In the data rows, 128 means zero.
Here are some points:
[ 87 128 127 128  84  99 138  88  88 166 128  87  89 168  85  86  98 110  91 128 167  86 165  85 142]
[128  87 127 128 124 110 120 115 127 127 128 128 127 129 142 166 132 142 161  88  87 128 126 172 156]
[ 47 128  51  51 124  93 165 150 127 204 128 128 165  91 175 166 197 123 102 128 127 128 165 128 155]
[128 128 127 128 124 114 122 110 127 127 128 128 127 129 127 126 115 113 145  88 127 128 126 128 129]
[128  87 127 167  84  94 118  95  88 127 128 128 127 129 127 166 115 101 155  88 127 170  86 128 134]
[128  87 127 205  84 119  74 118  88  89  51 128  51 168  81 166 110  75 169  88 127 128  86  85 147]
[128  87 127 128 164 123 110 136 127 127 128 128 127  91 150 166 152 155 152 128  87 128 126 172 144]
[ 87  87 127 128 124  60  81  79  88 166 128 168  89 129 102 126 132 109 123 128 127 128 126  85 143]
[128  87 165 128 124  76 116  43  88 166 128  46  89 168 104 126  83 123 134  88 167 128 126 128 156]
[128  87 127 167  84 128  74 116  88  89  51 128  51 168  36 126 103  91 174 128 127 128  86 128 163]
[128  87 127 167 124 125  83 153 127  89  89 209 127  91 143 166 166 102 168 128  87 212  86 128  96]
[128 169 127 128  84 130 154 101 127 127 128  87  89 168  88  86  88 115  64 169 207  44 165  85 116]
[168 169 127 128 164 179 120 175 166 127 128 168 165 129 135  86 147 166 127 169  87 128 126 128  99]
[128  87 127 128 124 114 104 106  88 127  89 128 127 129 119 166 137 141 148  88 127 128  86 128 157]
[168  87  89 128 164 138 119 144 127 127  89 128 165  91 160 166 152 165 176 128  87 128 126 172 170]
[128 169 127 128 124 142 173 156 166 127 128  87 165  91 142 126 122 107 117 128 167 128 126 128 117]
[168 169 127 167  84 158 154 160 166  89 128 128 127  91 152 126 120  86 141 128 127 170  86 128 104]
[128 128  89  89 164 117 131 141 127 166 128 168 165  91 150 126 152 167 121 128  87 128 165 128 142]
[168 169 127  89 164 173 194 175 205 127 167 128 203  91 180 126 137 146 122 128 127 170 126 172  75]
[ 87 169  89  51 164 140 148 165 166 166 167 168 165 129 155  86 194 175  57 169 127 128 165 128  86]
[128 169 165 128 164 135 111  95 127 127 167 128 127 168  90  86 100 148  87 169 127  86 126 128  96]
[ 87 128 165 167 124 121  60 113 127  89 128 168  89 168  81 126 127 126 121 128 127 128 126  85  89]
[168  87 127 128 164 143 117 145 127 127  89 128 165  91 153 166 145 171 171 128  87 128 126 172 159]
[128  87 127 128 124 111 126 110 127 127 128 128 127 129 132 166 119 121 149  88 127 128 126 128 146]
[208 128 127 167 164 199 115 175 166  89  89 128 127 129 139 126 116 156 171 128  87 128  86 172 136]
[168 169 127 167  44 154 227 148 166 127 128  46 127  91 108 126  46  18 128 128 247 128 126  42 133]
[168 128 127 128 164 143 125 153 127 127 128 128 165  91 153 126 142 148 162 128  87 128 126 172 143]
[128  87 127 128 124  99 115 110  88 127  89 128 127 129 140 166 130 140 158  88 127 128 126 172 160]
[ 87 128  89  89 164 123 135 160 127 166 128 168 165 129 159 126 193 149  87 169 127 128 165 128 117]
[128 128 127 128 164 159 138 150 127 127 128 128 127 129 117  86 108 161 113 169 127  44 205 128 143]
Here are 10 more points, each followed by its number:
[128  87 127  89 164  84 126  89  88 166 128 128 165 129 164 166 152 183 139  88  87 128 126 172 164] 0
[ 87 169  89  89 124 135 138 168 127 166 128 128 127 129 149 126 193 141  79 169 127 128 126  85 109] 1
[168 169 165 128 124 205 156 185 205  89 167 128 165 129 137  86 111 139 123 169 127 128 126 128  74] 2
[128  87 165 167 124  95 108  61  88 127 128 128  89 168  95 126  84 123 136  88 167 128 126 128 137] 3
[208 128 127 167  84 189 150 181 166  50 128  87 127  91 138 126 108  81 169 128 127 170  47 128 110] 4
[128 169 127 128 124 144 138 134 166 127 167 128 127 129 121  86 127 121 101 128 127 128 126 128  83] 5
[ 87 128  51  89  84 111 194 159 127 166 128  87 127  91 171 166 170  90 112  88 167 128 126  85 137] 6
[128 169  89  51 204 167 117 160 166 127 205 128 165 168 159  86 228 240  48 169  87  86 126 172  94] 7
[ 87 128  51  89 124  70 189 119 127 204 128 128 165  53 208 206 173 128 141  88 127 170 126 172 181] 8
[128 128 127 128 124 115 123 103 127 127 128  87 127 168 113 126 122 119 121 128 127 128 126 128 136] 9
Which two of these numbered points are nearest to each point below, ignoring the direction in which the first points spread most? Their numbers follow each, nearest first.
[ 87 128  89  89 124  68 185 118  88 204 128 128 165  53 193 206 152 109 154  48 127 170 126 128 175] > 8 6
[128  87  89  89 124  72 112  89  88 166 128 128 127 129 161 166 167 167 147  88  87 128 126 172 185] > 0 3
[ 87 128 127 128 124 102 117 128  88 166 128 168 127  91 135 126 141 135 119 128 127 128 165 128 139] > 3 9
[128 169 127 128 164 176 132 171 166 127 167 168 127 129 126  86 136 150 104 169 127 128 126 128  80] > 5 2
[ 47 169  89  51 164 120 143 153 127 166 167 128 165 129 154 126 188 142  66 169 127 128 165  85 103] > 1 9
Here are 10 other points, each followed by its number:
[168 169  89 128  44 153 196 172 166  89 128  87 165  91 174 166 138  71 148  88 167 212  47 128 104] 0
[128  87 127 128 124  83 113  73  88 127  89 128 127 129 126 166 121 140 145  88 127 128 126 172 170] 1
[128  87  89 128 164 114 114 133  88 127  89 128 127  91 151 166 155 152 166  88  87 128 126 172 170] 2
[128 128 127 128 124 129 128 126 127 127 128 128 127 129 129 126 136 118 129 128 127 128  86 128 128] 3
[128  87 165 205  84 136  70 126  88  50  51 128  51 168  80 126 103  87 170 128 127 128  86 128 151] 4
[128 128 127  89 164 162 129 166 166 127 128 128 165 129 143  86 144 177 115 169  87  86 165 172 118] 5
[168 169 165 128 164 170 143 162 166  89 167 168 165  91 142 126 105 136 149 169  87 170 126 172  89] 6
[128 209 165 128 164 171 131 170 205  89 205 168 165 129 126  86 131 154  80 209 127 128 126 128  46] 7
[ 87 128 127 128 124  84 118  99  88 166 128 128  89 129 113 126 132 115  99 128 167 128 165  85 131] 8
[168 128  51  51 124 145 191 136 127 166 128  46 165 129 185 126 157 180 113  88 127  86 126 172 187] 9
The same question for these:
[128 128 127 128 124 134 126 129 127 127 128 128 127 129 127 126 137 124 130 128 127 128  86 128 137] > 3 5
[128 169 127 128 124 146 131 118 127 127 244  87  89 168  81  86  95 124  81 169 167  86 165  85 109] > 7 8
[128  87 127 128 164 137 115 147 127 127 128 128 127  91 154 166 148 161 170 128  87 128 126 172 160] > 2 1
[168 169 127 167  44 179 185 173 205  50 128  87 127  91 148 126 104  59 154 128 167 212  47 128  79] > 0 6
[168 169 203 128 164 135 112  96 127 127 167 168 127 168  91  86  82 147 100 169 127 128 165 128  86] > 7 6
